In the data rows, zero lies at 4.5, halfway between 4 and 5.
Some points, one per row:
[4 3 3 3 4 6 4 5]
[4 4 5 5 4 7 5 4]
[4 4 5 4 4 6 4 4]
[4 4 3 4 5 8 4 5]
[4 2 2 3 3 3 1 4]
[4 7 5 6 6 7 6 5]
[4 4 4 4 4 4 4 4]
[4 2 4 3 3 8 4 4]
[4 2 3 4 5 0 5 4]
[4 2 4 2 2 3 1 5]
[4 2 5 4 3 8 4 4]
[4 4 4 5 5 0 6 4]
[5 6 4 6 8 0 7 4]
[5 2 5 5 4 6 5 4]
[4 3 2 3 4 3 2 4]
[4 3 4 3 3 8 3 4]
[4 5 6 6 5 4 6 5]
[5 3 5 4 4 7 5 4]
[5 2 0 3 4 3 1 4]
Then 12 other points, each followed by its number:
[4 7 5 7 7 1 7 4] 0
[4 1 4 3 3 7 4 5] 1
[4 5 8 5 3 7 5 5] 2
[4 5 5 6 6 2 7 4] 3
[4 2 4 2 2 4 2 5] 4
[4 4 4 4 4 8 5 4] 5
[4 2 6 2 2 4 2 5] 6
[4 5 4 7 6 2 6 4] 7
[4 5 6 4 4 6 4 4] 8
[4 5 5 5 5 4 5 5] 9
[4 7 5 7 7 3 8 4] 10
[4 1 5 3 2 9 3 5] 11
Which two of these numbered points are nearest to each point below, ignoring the direction in which the first points spread most? Their numbers follow each, nearest first.
[4 7 3 7 8 4 7 4] > 10 0
[4 6 5 6 7 1 7 5] > 3 9
[4 5 7 4 4 5 4 4] > 8 2
[4 3 3 4 3 9 3 4] > 5 7
[4 3 3 4 3 8 3 4] > 5 11
[4 3 4 3 3 5 3 5] > 11 4
Here are 12 other points, each followed by its number:
[4 4 6 4 3 6 3 5] 0
[4 5 4 6 5 5 5 4] 1
[4 3 5 3 2 7 2 4] 2
[4 8 5 7 7 4 6 4] 3
[4 9 6 8 8 3 7 4] 4
[4 5 9 4 2 6 4 5] 5
[5 6 3 7 7 3 7 4] 6
[4 3 1 4 5 3 3 4] 7
[4 6 4 5 8 0 6 4] 8
[5 6 6 6 5 6 6 5] 9
[4 5 5 6 5 4 6 5] 10
[4 1 2 3 3 5 3 4] 11
Which two of these numbered points are nearest to each point below, ignoring the direction in which the first points spread most? Their numbers follow each, nearest first.
[4 7 4 7 7 3 7 4] > 3 6
[4 6 8 5 3 5 5 4] > 5 0
[4 7 2 5 6 8 5 4] > 6 3
[4 6 5 6 7 0 7 5] > 10 9
[4 2 2 3 3 3 2 4] > 11 7
[5 7 6 6 6 4 6 4] > 9 3
